Here are some rows, each followed by its group. Rows of different groups can look alike.
1.0:0.7:0.0:-0.1:-0.5:-0.6:-0.1:0.9:-0.3:-0.3:-0.2:-0.2:-0.5:-0.5:-0.4:-0.3:0.0:-0.4:-0.5:0.0:-0.3:-0.2:0.0:0.2:-0.4:0.4:-0.5:-0.4:-0.5:0.2:-0.4:-0.6 1
-0.5:-0.6:-0.6:-0.6:-0.1:-0.2:-0.5:0.4:2.5:3.5:5.2:1.2:5.1:1.0:1.1:-0.7:-0.6:-0.2:0.7:-0.6:-0.1:-0.6:3.6:-0.1:4.8:-0.5:0.4:1.6:4.4:-0.6:1.1:0.9 1
-0.2:0.5:0.1:0.4:-0.5:-0.3:0.3:-0.2:-0.4:-0.4:-0.4:-0.4:-0.4:-0.5:-0.2:0.1:0.4:-0.4:-0.5:0.1:-0.5:0.3:-0.5:-0.1:-0.5:-0.1:-0.6:-0.4:-0.5:0.8:-0.4:-0.5 2
-0.4:-0.2:0.3:0.6:0.6:-0.2:0.7:-0.5:-0.4:-0.5:-0.4:-0.4:-0.5:0.5:-0.5:0.9:0.3:0.5:-0.5:0.4:-0.5:0.3:-0.5:-0.3:0.0:0.1:-0.1:-0.4:-0.5:0.2:-0.4:-0.4 3
-0.5:-0.2:0.0:0.0:-0.6:-0.5:-0.1:-0.6:-0.5:-0.5:-0.3:-0.5:0.2:-0.6:-0.3:-0.3:0.3:-0.4:-0.1:0.0:-0.2:-0.1:-0.5:-0.3:-0.3:0.3:-0.5:-0.1:-0.4:0.2:-0.2:-0.1 2
0.4:-0.4:-0.4:-0.4:-0.2:1.1:-0.3:0.8:1.9:4.1:5.4:0.4:3.0:0.3:0.1:-0.6:-0.5:-0.4:0.7:-0.3:-0.1:-0.5:5.0:0.0:5.0:-0.5:2.8:-0.1:0.6:-0.4:0.0:0.8 1
-0.3:-0.1:0.4:0.2:-0.5:0.0:0.0:-0.4:-0.5:-0.5:-0.2:-0.5:-0.5:-0.5:-0.3:0.0:0.3:-0.3:0.2:0.4:-0.5:0.1:-0.5:0.0:-0.5:-0.2:0.1:-0.2:-0.3:0.2:-0.4:-0.5 4
0.6:0.7:0.9:2.3:0.2:-0.4:1.7:0.3:-0.3:-0.3:-0.2:-0.4:-0.4:0.0:-0.4:0.6:1.7:0.4:-0.4:0.2:-0.6:1.5:-0.4:-0.3:0.0:-0.1:-0.2:-0.2:-0.3:1.0:-0.4:-0.7 3
1.5:0.5:0.1:-0.1:-0.5:-0.2:0.0:1.1:-0.3:-0.1:-0.3:-0.5:-0.3:-0.5:-0.4:0.0:0.5:-0.5:-0.5:0.1:-0.3:0.2:0.1:0.2:-0.5:-0.1:-0.5:-0.3:-0.6:0.3:-0.4:-0.7 1
-0.5:0.1:0.0:0.1:2.3:0.5:0.3:-0.5:-0.4:-0.4:-0.5:-0.2:-0.5:0.4:-0.3:1.5:-0.2:2.0:-0.1:-0.1:-0.4:-0.1:-0.5:-0.5:1.4:-0.3:0.0:-0.4:-0.2:0.1:-0.5:-0.4 3
-0.4:-0.2:-0.2:0.0:-0.5:-0.2:-0.3:-0.5:-0.2:-0.4:-0.4:-0.3:-0.3:-0.5:-0.1:-0.1:-0.2:-0.5:-0.2:-0.1:0.1:-0.2:-0.3:0.0:-0.5:-0.4:-0.2:0.0:-0.3:-0.3:-0.5:-0.5 5
-0.6:-0.6:-0.6:-0.6:0.8:2.1:-0.6:-0.4:4.4:3.6:0.6:4.6:-0.3:0.0:4.5:-0.6:-0.6:0.0:2.7:-0.6:4.4:-0.6:2.1:-0.6:-0.4:0.5:-0.2:-0.2:2.8:-0.6:1.0:3.2 5
0.8:0.6:-0.2:0.0:-0.5:0.4:-0.1:3.5:0.2:0.1:-0.1:-0.3:-0.6:-0.3:-0.4:-0.2:-0.1:-0.5:-0.5:-0.3:0.8:-0.1:1.7:0.4:0.1:-0.3:-0.3:-0.4:-0.4:-0.2:-0.6:-0.3 1
-0.4:0.0:0.0:0.1:0.8:3.8:0.4:-0.5:0.0:-0.3:-0.1:-0.2:-0.2:0.2:-0.2:0.5:0.0:0.0:4.2:0.1:-0.4:0.4:-0.5:-0.1:-0.5:-0.3:1.1:0.2:-0.1:0.1:-0.5:-0.2 4
-0.4:-0.2:0.0:-0.2:0.4:1.3:0.6:-0.6:-0.2:-0.5:0.3:-0.3:-0.3:-0.1:-0.5:0.0:0.0:-0.3:2.2:0.1:-0.4:-0.2:-0.4:0.2:-0.4:-0.1:0.8:0.0:0.2:0.0:-0.4:-0.4 4
-0.6:-0.6:-0.5:-0.6:-0.4:-0.2:-0.5:-0.1:3.4:1.4:-0.3:2.5:-0.7:-0.1:3.9:-0.6:-0.6:0.0:1.2:-0.6:0.6:-0.6:1.2:-0.6:-0.4:-0.1:-0.3:-0.6:0.5:-0.4:0.7:2.1 5
-0.5:-0.5:-0.5:-0.4:-0.5:-0.4:-0.5:-0.4:-0.4:-0.3:-0.2:-0.5:1.0:-0.3:0.3:-0.4:-0.3:-0.5:-0.4:-0.3:0.3:-0.4:-0.5:-0.6:-0.3:-0.2:-0.3:2.1:-0.5:-0.3:-0.3:1.1 6
-0.2:0.1:-0.4:-0.2:0.0:-0.4:-0.5:0.9:0.5:0.0:-0.3:0.0:-0.4:-0.5:0.8:-0.4:-0.4:-0.3:-0.5:-0.3:0.4:-0.1:0.2:-0.4:-0.4:-0.5:-0.6:-0.3:0.3:-0.3:0.1:-0.2 5
1.1:-0.1:0.5:0.2:-0.5:-0.5:-0.1:0.2:-0.4:-0.4:-0.3:-0.4:-0.4:-0.5:-0.5:-0.3:0.1:-0.2:-0.6:0.3:-0.4:0.1:-0.3:-0.1:-0.5:-0.2:-0.6:-0.6:-0.5:0.2:-0.4:-0.4 7
-0.6:-0.4:-0.4:-0.4:-0.3:0.6:-0.5:-0.3:-0.4:-0.4:-0.2:-0.2:3.6:-0.4:-0.1:-0.7:-0.5:-0.5:-0.1:-0.5:-0.5:-0.4:-0.5:-0.1:0.0:-0.5:1.2:2.8:-0.2:-0.4:0.9:1.3 2
-0.4:-0.2:0.3:0.3:-0.4:-0.5:-0.1:-0.5:-0.5:-0.4:-0.1:-0.5:0.2:-0.4:-0.4:0.2:0.3:-0.4:-0.5:0.6:-0.2:0.5:-0.4:0.0:-0.4:-0.6:-0.3:0.1:-0.4:-0.1:-0.1:-0.5 6
0.1:-0.4:-0.5:-0.4:-0.2:0.7:-0.4:-0.1:-0.4:-0.1:0.2:-0.4:0.6:-0.3:-0.6:-0.6:-0.5:-0.6:-0.4:-0.5:-0.7:-0.5:-0.2:2.0:0.0:-0.3:0.7:-0.4:-0.1:-0.3:4.4:0.2 7
-0.2:1.0:0.4:0.8:0.4:-0.4:1.0:0.0:-0.4:-0.3:-0.5:-0.3:-0.6:0.0:-0.5:1.2:1.0:0.4:-0.6:0.4:-0.6:0.2:-0.4:0.1:-0.2:0.5:-0.3:-0.4:-0.3:0.4:-0.5:0.2 7
-0.2:1.5:0.4:0.0:1.1:0.8:0.2:-0.4:-0.6:-0.3:-0.1:-0.2:-0.4:1.6:-0.5:0.5:-0.1:0.4:-0.3:0.2:-0.1:0.2:-0.3:-0.3:0.0:-0.6:0.3:-0.5:0.2:0.2:-0.4:-0.5 3
-0.6:-0.5:-0.5:-0.6:-0.2:-0.3:-0.5:0.1:0.3:1.4:4.0:0.2:1.5:0.9:1.4:-0.6:-0.5:-0.4:1.2:-0.6:0.3:-0.5:0.8:-0.4:2.5:0.0:0.1:3.6:1.2:-0.6:0.7:0.1 6
-0.2:0.9:0.4:0.7:-0.5:-0.6:0.2:0.0:-0.4:-0.4:-0.3:-0.4:-0.3:-0.5:-0.2:0.7:0.9:-0.2:-0.2:0.3:-0.4:0.4:-0.2:-0.4:-0.3:-0.4:-0.4:-0.3:-0.2:0.4:-0.3:-0.2 4
-0.5:0.5:0.1:0.4:-0.1:-0.6:-0.2:-0.1:-0.5:-0.3:-0.5:-0.3:-0.6:0.3:-0.5:1.3:1.4:-0.3:-0.6:0.4:-0.5:0.8:-0.1:-0.4:0.3:-0.6:-0.5:-0.2:1.0:1.4:-0.6:-0.6 3
-0.5:-0.3:0.0:0.1:-0.5:-0.5:-0.3:-0.4:-0.5:-0.4:-0.4:-0.5:-0.5:-0.6:0.0:-0.3:-0.1:-0.4:-0.1:0.0:-0.1:0.0:-0.4:-0.2:-0.5:-0.3:-0.4:0.0:-0.4:-0.1:-0.5:-0.2 6
1.4:0.7:0.0:0.3:0.1:-0.5:0.2:0.1:-0.4:-0.5:-0.3:-0.3:-0.4:0.0:-0.4:-0.1:0.2:-0.2:-0.4:0.2:-0.3:0.0:-0.5:0.2:-0.3:-0.6:-0.2:-0.4:-0.3:-0.1:-0.5:-0.4 7
-0.2:0.0:0.4:0.6:-0.6:-0.5:0.0:-0.5:-0.4:-0.4:-0.3:-0.5:0.1:-0.6:-0.5:-0.1:0.1:-0.3:-0.5:0.4:-0.3:0.7:-0.5:0.3:-0.1:-0.2:-0.3:-0.4:-0.5:0.1:-0.1:-0.4 7
3.3:0.8:1.5:1.4:-0.4:-0.3:0.0:1.3:-0.3:-0.2:-0.3:-0.5:-0.5:-0.4:-0.2:0.0:0.0:-0.6:-0.5:0.2:-0.4:-0.1:-0.2:0.4:-0.2:-0.5:-0.6:-0.4:-0.5:0.2:-0.6:-0.7 1
1.5:-0.4:0.1:0.3:-0.6:-0.6:0.2:0.0:-0.1:-0.3:-0.4:-0.2:-0.4:0.1:-0.2:1.2:0.4:-0.3:-0.5:0.7:-0.2:0.5:-0.3:-0.4:-0.4:-0.4:-0.4:-0.6:-0.3:0.3:-0.5:-0.4 1
-0.3:0.5:0.1:-0.2:3.2:0.0:1.4:-0.4:-0.4:-0.3:0.0:0.4:-0.4:3.9:-0.1:2.5:0.0:1.6:-0.1:0.3:-0.6:0.0:-0.5:-0.3:1.1:0.5:0.6:-0.5:-0.4:0.4:-0.6:0.1 3
0.8:0.9:-0.3:0.1:-0.4:-0.2:-0.3:1.5:0.2:0.4:-0.2:-0.2:-0.4:-0.5:-0.3:-0.2:-0.2:-0.3:-0.4:0.0:-0.2:0.1:0.8:0.3:0.0:0.9:-0.3:-0.2:-0.5:-0.2:-0.6:0.0 1
0.3:0.1:0.5:-0.1:0.1:-0.2:-0.2:0.0:-0.2:-0.2:-0.3:-0.3:0.0:-0.4:-0.3:0.0:-0.1:-0.2:-0.2:-0.1:-0.6:-0.2:-0.1:0.1:0.5:-0.4:-0.4:-0.2:-0.4:0.1:-0.2:-0.3 7
-0.3:0.0:-0.2:0.0:2.5:-0.2:0.8:-0.6:-0.5:-0.4:-0.3:0.1:-0.5:5.3:-0.6:1.9:0.0:2.6:-0.5:-0.1:-0.6:-0.1:-0.6:-0.5:0.2:-0.4:1.0:-0.5:0.0:-0.3:-0.5:-0.1 3
-0.7:-0.5:-0.3:-0.6:-0.1:5.3:-0.6:-0.3:-0.1:-0.1:1.6:-0.2:1.7:0.7:0.1:-0.5:-0.5:-0.6:3.2:-0.5:-0.3:-0.5:-0.3:-0.1:0.5:-0.3:5.0:5.4:1.3:-0.5:1.2:0.7 4
2.6:-0.4:0.0:0.4:-0.1:-0.2:0.0:0.0:-0.3:-0.3:-0.3:-0.6:-0.5:-0.4:-0.3:-0.2:0.1:-0.4:-0.6:-0.1:-0.3:0.3:0.1:-0.1:-0.4:0.2:-0.4:-0.4:0.2:0.5:-0.5:-0.2 5
-0.4:-0.1:-0.1:-0.1:-0.4:-0.5:-0.2:-0.4:-0.5:-0.4:-0.2:-0.5:1.1:-0.5:-0.4:-0.3:0.2:-0.5:-0.6:0.0:-0.5:0.1:-0.5:-0.3:-0.4:-0.2:-0.6:0.5:-0.5:-0.1:-0.1:0.2 2
2.4:0.0:-0.3:-0.2:-0.3:0.3:-0.6:4.6:0.6:0.7:0.4:-0.4:-0.6:-0.1:-0.2:-0.4:-0.3:-0.4:-0.3:-0.3:0.1:-0.3:0.5:0.1:0.1:-0.5:-0.3:-0.3:-0.4:0.0:-0.5:-0.2 1
1.1:-0.2:-0.2:-0.1:-0.4:-0.5:-0.2:3.1:-0.3:-0.1:-0.2:-0.3:-0.4:-0.3:-0.3:-0.3:0.1:-0.4:-0.4:-0.1:0.1:-0.1:-0.1:0.1:-0.5:0.6:-0.3:-0.5:-0.2:-0.1:-0.5:-0.4 1
-0.3:0.6:0.4:0.2:-0.4:-0.5:-0.1:-0.3:-0.5:-0.5:-0.3:-0.4:-0.2:-0.3:-0.5:0.0:0.2:0.1:-0.5:0.6:0.0:0.2:-0.5:0.1:-0.4:-0.5:-0.2:-0.2:-0.6:0.6:-0.3:-0.4 6
0.0:0.4:0.2:0.6:-0.3:-0.3:-0.4:-0.2:-0.5:-0.4:-0.5:-0.5:-0.4:-0.4:-0.3:-0.2:0.3:-0.2:-0.3:0.4:-0.4:0.5:-0.3:-0.3:-0.6:0.2:-0.6:-0.4:-0.1:0.2:-0.5:-0.5 7
-0.2:0.1:0.1:0.3:-0.3:-0.3:0.0:-0.3:-0.5:-0.5:0.1:-0.4:0.1:-0.4:-0.3:-0.5:0.4:-0.3:-0.4:0.2:-0.4:0.2:-0.5:0.0:-0.4:-0.4:-0.4:0.0:-0.2:0.2:0.0:-0.5 7
-0.5:-0.5:-0.5:-0.3:-0.2:-0.2:-0.5:-0.5:0.2:-0.3:-0.3:-0.3:-0.4:-0.3:0.6:-0.3:-0.3:-0.4:-0.3:-0.2:2.0:-0.3:-0.3:-0.4:-0.4:-0.3:-0.3:-0.2:-0.3:-0.4:-0.1:-0.4 5
-0.4:-0.1:0.3:0.6:-0.4:-0.5:0.0:-0.2:-0.5:-0.5:-0.2:-0.4:-0.2:-0.3:-0.5:-0.2:0.5:-0.4:-0.2:0.6:-0.3:0.0:-0.5:-0.1:-0.3:0.4:-0.4:-0.4:-0.4:0.7:-0.4:-0.6 6
-0.2:-0.3:0.0:0.1:-0.4:-0.2:0.2:-0.5:-0.3:-0.3:-0.3:-0.4:-0.5:-0.2:-0.3:-0.3:-0.3:-0.5:0.5:-0.3:-0.4:-0.2:-0.5:0.3:-0.4:-0.2:0.5:0.0:-0.2:-0.2:-0.2:-0.5 4
-0.2:-0.5:-0.5:-0.6:-0.3:0.2:-0.5:0.8:3.4:1.9:-0.3:2.9:-0.5:-0.4:1.6:-0.6:-0.6:-0.3:0.0:-0.5:1.7:-0.4:1.1:-0.5:-0.4:2.8:0.1:-0.6:3.8:-0.4:0.5:1.4 5
0.4:-0.5:-0.4:-0.3:-0.4:-0.6:-0.4:1.6:0.5:0.0:-0.6:0.4:-0.7:-0.6:1.0:-0.5:-0.2:-0.6:0.1:-0.2:1.3:-0.1:-0.3:-0.6:-0.1:3.7:-0.7:-0.3:0.0:-0.3:-0.1:-0.5 5
0.6:-0.2:-0.1:-0.4:-0.4:-0.2:-0.2:-0.3:1.2:-0.2:-0.3:-0.4:-0.3:-0.3:0.4:-0.5:-0.4:1.4:0.1:-0.3:3.7:0.0:1.0:-0.6:-0.1:-0.5:0.1:-0.5:0.1:-0.3:0.2:-0.2 5
2.5:1.2:-0.1:0.2:-0.4:-0.2:-0.2:1.6:0.3:0.4:-0.1:-0.2:-0.5:-0.6:-0.4:-0.3:0.0:-0.4:-0.5:-0.1:-0.2:0.0:0.6:-0.1:0.2:0.6:0.8:-0.5:-0.3:0.2:-0.6:-0.2 1
-0.6:-0.3:-0.3:-0.4:4.5:-0.1:1.1:-0.6:-0.4:-0.2:-0.2:1.2:-0.3:4.4:-0.4:2.1:-0.3:4.6:-0.1:-0.3:-0.5:-0.4:-0.5:-0.6:2.1:1.5:1.1:-0.5:0.0:-0.4:0.0:-0.4 3
1.5:0.6:0.1:-0.1:-0.4:-0.3:-0.2:1.7:-0.1:0.4:0.0:-0.2:-0.4:-0.4:-0.3:-0.4:-0.1:-0.5:-0.2:-0.1:-0.3:-0.2:1.1:0.6:-0.3:-0.1:-0.3:-0.3:-0.3:0.0:-0.5:-0.1 1
-0.5:-0.3:-0.1:-0.4:5.2:-0.1:1.2:-0.5:-0.3:-0.3:-0.5:0.6:-0.3:5.0:-0.4:2.6:-0.4:5.1:-0.3:-0.2:-0.5:-0.4:-0.5:-0.6:1.2:0.0:0.5:-0.5:0.0:-0.3:-0.1:-0.5 3
-0.4:0.1:0.1:0.1:0.7:1.9:0.6:-0.5:-0.3:-0.5:0.0:-0.2:-0.4:0.1:-0.5:0.2:0.1:-0.1:2.0:0.0:-0.4:-0.1:-0.3:-0.1:-0.4:-0.2:0.7:0.1:0.0:0.0:-0.2:-0.4 4
-0.5:-0.4:-0.2:-0.1:-0.5:-0.6:-0.3:-0.5:-0.4:-0.5:-0.4:-0.5:-0.4:-0.5:-0.1:-0.3:-0.2:-0.5:-0.5:0.1:-0.4:-0.1:-0.5:-0.3:-0.4:-0.5:-0.4:0.4:-0.3:0.0:-0.5:0.0 6
-0.2:-0.3:0.1:0.1:-0.5:-0.6:-0.2:-0.2:-0.5:-0.4:-0.3:-0.4:0.1:-0.5:-0.3:-0.1:0.0:-0.5:-0.3:-0.1:0.0:-0.1:-0.5:-0.2:-0.4:-0.3:-0.4:0.1:-0.1:0.1:-0.2:-0.4 6
-0.6:-0.6:-0.6:-0.6:0.0:-0.1:-0.6:0.1:2.6:2.7:5.1:1.5:3.7:0.7:0.5:-0.7:-0.6:-0.2:0.4:-0.6:-0.2:-0.6:3.5:-0.3:5.3:-0.5:0.5:1.1:4.9:-0.6:0.3:0.4 7
0.5:1.4:0.0:-0.1:-0.4:-0.6:0.2:-0.1:-0.3:-0.6:-0.3:-0.4:-0.4:-0.3:-0.5:0.2:0.5:0.1:-0.5:0.1:-0.3:0.6:-0.4:-0.1:-0.3:-0.4:-0.2:-0.1:-0.4:0.3:-0.5:-0.4 1
-0.4:-0.5:-0.5:-0.6:-0.2:0.1:-0.3:-0.2:0.1:-0.1:-0.2:0.0:0.7:-0.4:-0.3:-0.4:-0.5:-0.6:0.0:-0.5:0.1:-0.5:-0.1:1.7:-0.1:-0.3:0.2:0.0:0.2:-0.6:1.1:0.3 2
-0.5:-0.3:-0.1:-0.4:-0.4:-0.4:-0.3:-0.4:-0.3:-0.4:-0.3:-0.5:0.4:-0.3:0.2:-0.4:-0.2:-0.4:-0.3:0.0:-0.2:0.0:-0.5:-0.4:-0.4:-0.4:-0.3:2.2:-0.3:-0.4:-0.2:0.4 6
0.9:0.6:-0.3:-0.2:-0.5:-0.5:-0.4:0.9:0.1:-0.2:-0.4:-0.2:-0.4:-0.5:0.1:-0.6:-0.3:-0.6:-0.5:-0.4:0.4:-0.3:0.4:-0.1:-0.4:0.1:-0.5:-0.4:-0.1:-0.4:0.2:0.1 5
Which 2 groups are nearest to each row below, nearest first, going by the average distance to the group's rows?
-0.6:-0.6:-0.6:-0.6:0.5:2.7:-0.6:-0.3:4.0:4.0:0.4:4.5:-0.2:0.2:4.1:-0.7:-0.6:-0.4:4.5:-0.6:5.1:-0.6:4.8:-0.6:-0.4:-0.2:-0.5:-0.3:4.2:-0.6:1.0:5.1 -> 5 4
Which 2 groups are nearest to each row below, nearest first, going by the distance to the group's nearest row?
0.3:0.7:0.9:0.1:-0.5:-0.6:0.3:-0.3:-0.4:-0.2:-0.2:-0.5:-0.7:-0.5:-0.4:-0.2:0.1:-0.4:-0.1:1.1:-0.3:2.6:-0.4:-0.3:0.0:-0.6:-0.4:-0.5:-0.3:0.6:-0.7:-0.5 -> 7 1
0.7:-0.1:-0.3:-0.3:-0.4:0.1:0.0:-0.2:-0.4:-0.5:-0.3:-0.4:0.0:-0.3:-0.5:-0.3:-0.3:-0.4:-0.4:-0.3:-0.6:-0.3:-0.4:0.8:-0.6:-0.2:0.3:-0.4:-0.3:0.0:1.4:-0.4 -> 4 2
1.2:0.2:-0.2:-0.2:-0.2:0.7:-0.2:1.8:0.4:0.7:1.0:0.2:0.1:-0.1:-0.3:-0.2:0.0:-0.5:-0.2:-0.2:-0.2:-0.2:2.0:0.4:2.4:-0.3:0.5:-0.4:-0.2:0.0:-0.2:-0.2 -> 1 7
-0.2:-0.2:0.2:0.5:0.7:-0.2:0.3:-0.6:-0.4:-0.4:-0.4:-0.2:-0.6:0.3:-0.4:0.7:0.5:0.1:-0.5:0.2:-0.4:0.5:-0.5:0.1:0.1:-0.3:0.2:-0.4:-0.3:0.3:-0.6:-0.5 -> 3 4
0.1:0.2:0.1:-0.1:-0.4:-0.6:0.2:-0.1:-0.4:-0.3:-0.2:-0.5:-0.4:-0.4:-0.3:0.0:0.1:-0.4:-0.1:0.2:-0.4:-0.1:-0.5:0.1:-0.3:-0.3:-0.2:-0.5:-0.4:0.0:-0.5:-0.6 -> 4 6
-0.6:-0.2:-0.3:-0.2:0.6:5.0:0.5:-0.6:-0.2:-0.5:0.2:-0.3:-0.1:-0.1:-0.2:0.2:-0.1:-0.2:5.1:-0.2:-0.1:-0.1:-0.4:0.0:-0.4:-0.3:3.5:0.6:-0.2:0.0:-0.5:-0.4 -> 4 3
Which 2 groups are nearest to each row below, nearest first, going by the distance to the centre of the group?
0.7:-0.1:-0.1:-0.1:-0.3:0.1:0.2:-0.3:-0.5:-0.2:-0.1:-0.5:0.4:-0.3:-0.5:-0.4:-0.3:-0.4:-0.4:-0.1:-0.5:-0.3:-0.4:1.5:-0.4:-0.2:-0.1:-0.6:-0.4:-0.1:2.9:-0.3 -> 7 2
-0.4:-0.1:-0.3:-0.4:5.0:-0.1:1.2:-0.6:-0.3:-0.4:-0.3:0.8:-0.4:4.7:-0.3:1.7:-0.4:5.0:-0.4:-0.3:-0.6:-0.3:-0.4:-0.6:1.1:-0.4:1.1:-0.6:0.0:-0.4:-0.1:-0.5 -> 3 7
-0.4:-0.3:1.0:0.6:1.5:-0.5:0.6:-0.4:-0.4:-0.4:-0.2:-0.3:-0.6:0.8:-0.5:0.4:0.1:-0.1:-0.4:0.1:-0.6:1.3:-0.5:-0.3:-0.3:0.6:0.0:-0.4:-0.2:0.3:-0.5:-0.4 -> 7 3
-0.4:-0.3:-0.3:0.0:-0.5:-0.2:-0.1:-0.6:-0.3:-0.5:-0.4:-0.3:-0.6:-0.5:0.0:0.1:-0.1:-0.3:0.0:0.0:0.1:0.0:-0.5:0.0:-0.3:-0.2:-0.3:-0.1:-0.3:-0.2:-0.5:-0.5 -> 6 2
-0.4:0.0:0.1:0.1:-0.4:-0.4:0.3:-0.6:-0.5:-0.4:-0.3:-0.5:-0.1:-0.3:-0.4:-0.2:0.0:-0.2:-0.4:0.3:-0.5:0.2:-0.5:-0.1:-0.3:-0.2:-0.3:-0.1:-0.5:0.2:-0.4:-0.5 -> 6 2
-0.2:-0.3:-0.2:-0.3:-0.1:1.7:0.0:-0.4:-0.3:-0.4:-0.2:-0.2:-0.2:-0.3:-0.4:-0.2:-0.2:-0.4:2.9:-0.1:-0.5:-0.1:-0.4:0.5:-0.4:-0.1:1.1:-0.2:-0.2:0.0:-0.2:-0.3 -> 4 2
-0.5:-0.4:-0.5:-0.3:-0.3:-0.5:-0.5:-0.6:-0.2:-0.2:-0.1:-0.1:-0.3:-0.6:1.7:0.0:-0.3:-0.2:-0.2:-0.4:-0.1:-0.2:-0.3:-0.5:-0.4:-0.5:-0.5:-0.5:-0.4:-0.2:0.1:-0.2 -> 6 2
-0.6:-0.6:-0.6:-0.6:2.2:5.7:-0.6:-0.2:4.5:3.9:0.1:5.1:0.0:1.0:4.5:-0.7:-0.6:0.8:4.7:-0.6:4.2:-0.6:2.6:-0.6:-0.3:0.1:-0.4:0.1:4.6:-0.6:0.5:5.8 -> 5 4
0.4:-0.2:-0.3:-0.3:-0.2:0.5:-0.2:0.0:-0.4:-0.3:-0.1:-0.4:1.2:-0.4:-0.5:-0.5:-0.4:-0.5:-0.4:-0.3:-0.5:-0.2:-0.3:1.6:-0.4:-0.3:-0.1:-0.4:-0.4:-0.2:5.1:0.0 -> 2 7
-0.5:-0.6:-0.5:-0.6:0.0:0.1:-0.5:0.6:3.2:4.8:5.2:1.9:5.1:1.1:1.6:-0.6:-0.6:-0.3:2.4:-0.6:0.3:-0.5:4.7:-0.2:4.8:0.0:1.8:0.7:2.4:-0.6:1.0:1.6 -> 1 5
Which 3 groups are nearest to each row below, nearest first, going by the distance to the group's nearest row?
-0.4:0.2:0.3:0.4:-0.5:-0.4:-0.3:-0.2:-0.2:-0.4:-0.5:-0.4:-0.2:-0.1:-0.1:0.0:0.3:-0.1:-0.4:0.2:-0.5:0.2:-0.2:-0.4:-0.3:-0.4:-0.3:0.5:-0.4:0.0:-0.3:-0.3 -> 6 7 4
0.1:0.0:0.0:0.0:-0.4:0.2:0.3:-0.4:-0.3:-0.4:-0.4:-0.4:-0.3:-0.4:-0.5:-0.2:0.1:-0.1:0.5:-0.1:-0.5:0.0:-0.5:0.5:-0.5:-0.5:0.3:-0.4:-0.2:-0.2:-0.1:-0.5 -> 4 5 7
